In the rows, zero is written as 100.
Named turns come first, each shown by rows before and after it. Which turns, in which order, take the first row of each pair that follows to the second? Write the first one first, as in the answered first pair.
leba:
103 104 95 97 98 65 92 44 123 109 104 66 82 106 127 96 90 => 100 105 94 83 136 50 120 70 112 102 108 67 94 116 121 98 91
115 83 104 119 97 71 88 126 139 99 126 107 124 80 69 98 75 => 118 90 101 122 81 69 68 104 147 99 123 117 96 72 80 96 82
78 84 89 123 113 123 91 120 80 140 95 88 113 132 102 103 78 => 78 95 87 126 93 121 67 90 90 140 89 103 75 122 118 97 94
107 126 96 93 97 101 97 90 102 88 101 124 56 93 116 92 129 => 105 111 102 86 131 98 134 136 86 85 111 103 105 109 94 99 112
zuzed:
84 99 91 80 99 96 118 73 101 103 140 71 120 110 93 119 86 => 90 103 94 75 98 100 119 73 107 96 139 78 120 108 88 119 81
112 141 89 72 89 108 103 107 115 90 108 119 119 102 87 101 83 => 96 114 75 96 99 108 105 130 75 121 108 84 138 113 95 97 93
98 90 113 96 86 121 114 114 87 99 93 96 111 101 93 102 100 => 84 89 99 92 89 89 97 97 90 113 99 86 88 100 108 104 115
kode:
109 104 118 106 105 129 121 129 93 88 85 110 125 101 76 101 76 => 107 101 116 102 72 126 92 96 116 94 96 94 126 95 71 104 67
110 101 120 98 81 106 77 75 120 101 85 123 121 109 71 91 69 => 112 112 123 90 120 98 110 102 105 88 80 142 115 116 70 84 82
107 130 114 112 91 107 110 118 56 76 82 104 67 88 108 97 113 => 103 122 112 116 55 110 75 86 75 87 91 85 70 82 107 103 99
96 74 95 141 76 125 77 95 83 120 73 105 81 93 120 89 106 => 101 114 95 83 90 84 89 60 137 89 106 121 61 86 111 102 103
Now pairs of rows:
Between the rows of a pair lie 2 to 3 turns.
100 102 96 114 83 134 112 85 82 117 123 74 85 104 120 94 130 => 106 116 107 86 117 123 148 110 90 90 130 87 101 110 100 99 119
leba zuzed leba
96 108 91 89 96 59 113 86 97 106 108 80 90 77 122 112 116 => 121 121 113 86 81 105 130 99 110 80 103 99 117 77 94 112 84
zuzed leba
99 90 84 105 106 52 113 116 80 126 100 94 92 109 103 119 90 => 105 104 89 83 95 48 111 98 106 114 115 93 96 106 92 125 80
leba kode
94 102 128 64 125 56 97 114 116 89 91 99 131 88 60 125 49 => 84 77 116 87 121 62 87 125 93 114 90 70 144 94 67 125 53
zuzed kode
92 106 86 114 83 80 75 89 93 97 68 126 76 92 100 98 113 => 90 101 91 100 124 69 115 128 82 86 75 120 114 104 79 102 102
kode leba
89 86 111 117 64 106 81 79 101 103 95 105 108 105 96 111 93 => 93 105 114 114 92 99 102 96 90 87 81 140 80 106 105 105 111
leba kode zuzed
85 108 67 41 77 121 111 69 100 112 114 52 99 81 111 113 86 => 95 126 74 26 108 116 141 88 98 90 109 83 87 83 110 111 95
zuzed leba leba
76 123 96 119 94 112 128 128 84 136 102 120 85 110 140 94 100 => 78 141 99 89 98 93 133 110 111 120 116 128 79 106 134 100 98
kode kode
113 94 101 118 84 126 69 119 87 115 104 77 112 102 111 84 89 => 109 127 99 81 130 80 91 113 107 91 110 110 76 100 117 83 112
zuzed kode
108 112 103 90 105 121 125 102 95 100 111 87 121 103 94 113 86 => 113 127 104 87 107 122 125 93 98 89 105 111 97 99 102 107 100
leba kode
79 112 81 92 135 56 106 91 93 112 115 99 59 103 134 98 143 => 112 134 112 85 90 104 94 71 133 74 97 144 50 92 109 95 108
kode zuzed
95 99 81 108 109 124 134 98 69 110 133 71 108 107 127 87 145 => 103 96 94 94 75 136 118 78 103 102 145 58 138 103 100 97 104
zuzed leba leba
92 99 80 115 96 102 89 109 99 123 89 110 111 79 101 93 93 => 93 97 80 113 101 102 95 115 97 125 88 107 116 81 100 96 91
leba leba leba
102 91 73 55 143 65 138 102 103 92 120 87 107 86 123 87 134 => 102 81 76 48 114 76 120 85 125 94 134 60 138 83 105 95 104
leba kode zuzed
110 120 128 94 112 95 131 128 113 94 94 121 123 107 90 87 96 => 112 126 124 106 72 106 93 87 128 100 88 130 91 95 106 84 105
leba leba
81 102 112 95 93 77 77 100 110 96 95 85 128 76 64 110 52 => 84 101 113 102 79 91 69 91 111 98 95 84 125 75 68 108 54
zuzed kode leba
93 99 104 109 125 66 99 117 99 99 73 124 80 102 100 105 96 => 84 89 98 107 112 53 82 105 107 109 83 102 94 102 95 111 88
leba zuzed
91 114 119 77 125 60 128 123 109 94 120 58 114 111 119 111 91 => 118 121 145 89 90 116 124 123 122 71 100 88 121 105 98 109 63
kode zuzed zuzed
107 106 104 106 119 102 116 113 88 87 104 105 104 105 102 97 104 => 104 96 99 111 82 100 82 83 103 98 107 91 101 98 105 100 96
kode zuzed
87 103 87 99 76 86 68 53 102 123 112 86 86 96 126 103 125 => 105 86 111 130 88 146 105 122 61 113 77 104 126 107 104 94 104
leba zuzed kode
113 95 112 114 86 120 102 113 88 94 92 103 122 104 82 102 100 => 96 98 94 97 82 77 80 79 109 103 108 86 103 100 94 109 112
kode zuzed zuzed
103 83 121 71 113 83 116 115 143 69 85 112 116 112 56 111 49 => 69 50 90 108 119 40 78 110 100 126 73 75 89 117 100 107 89
kode zuzed
117 87 114 115 94 117 100 96 45 120 102 90 85 107 116 78 109 => 114 97 112 91 71 95 77 55 85 114 125 77 82 98 109 88 95
leba leba kode
107 86 103 77 138 99 115 165 100 112 80 117 115 111 75 102 51 => 118 84 107 100 111 134 105 164 88 114 62 131 103 105 83 94 54
leba kode kode
102 123 101 96 74 110 108 70 110 96 114 126 66 96 127 89 132 => 114 117 111 110 82 143 136 104 87 92 105 127 93 104 117 83 124
zuzed leba
86 76 75 123 96 91 79 101 80 121 111 71 98 103 111 94 110 => 115 120 98 90 91 99 90 82 127 71 107 129 72 92 97 94 100
leba zuzed
104 111 80 115 112 98 121 101 70 93 85 85 133 95 108 113 119 => 99 119 77 97 115 74 114 81 88 89 96 85 124 93 107 117 119
kode leba leba
92 95 80 118 74 120 86 75 86 131 117 83 84 102 133 97 131 => 114 135 100 78 108 110 127 90 114 82 118 137 71 101 112 98 124
leba zuzed
85 103 95 95 105 100 89 95 106 101 100 101 87 97 117 86 109 => 88 102 96 91 93 106 88 90 116 101 110 92 101 97 108 91 97
zuzed zuzed kode
98 113 96 97 106 63 96 57 118 98 102 125 70 91 127 107 119 => 90 70 93 140 81 105 86 82 75 132 94 83 116 101 126 103 106
zuzed kode zuzed
97 103 104 109 94 126 100 113 70 100 79 119 97 97 110 134 90 => 100 120 103 89 103 106 108 101 87 88 88 133 83 95 109 136 96
leba kode kode
84 71 85 100 124 81 116 129 79 123 120 57 148 110 86 107 98 => 99 108 96 62 86 69 82 62 150 91 133 86 112 90 80 116 85
kode zuzed leba
110 108 81 76 110 121 87 69 67 118 87 122 104 104 84 89 120 => 108 103 78 78 108 124 87 69 64 122 90 114 110 105 86 89 118
kode zuzed zuzed
113 154 122 84 128 106 152 122 102 53 110 136 99 93 97 78 125 => 106 146 116 76 58 103 90 54 153 66 132 103 101 80 92 90 100
kode kode
91 110 87 83 90 121 108 61 92 113 135 84 66 98 123 92 139 => 92 114 90 77 98 119 115 66 92 109 135 88 66 96 121 92 144
kode kode kode
114 113 112 89 101 127 135 102 91 94 124 109 102 105 110 85 117 => 106 120 102 80 102 100 120 83 103 96 128 109 84 101 120 88 127
zuzed zuzed
92 98 109 111 121 56 104 111 90 82 111 123 83 105 113 109 93 => 98 76 117 140 79 97 81 111 82 97 100 108 103 103 105 107 73
zuzed kode
99 111 81 90 103 90 85 87 109 98 113 104 94 95 141 116 122 => 99 97 82 92 86 101 81 89 111 105 121 80 125 97 125 123 99
kode leba kode
107 89 84 124 89 132 100 110 62 129 96 101 81 93 127 83 133 => 109 110 90 82 146 90 139 132 78 99 110 117 91 101 107 91 127
zuzed leba
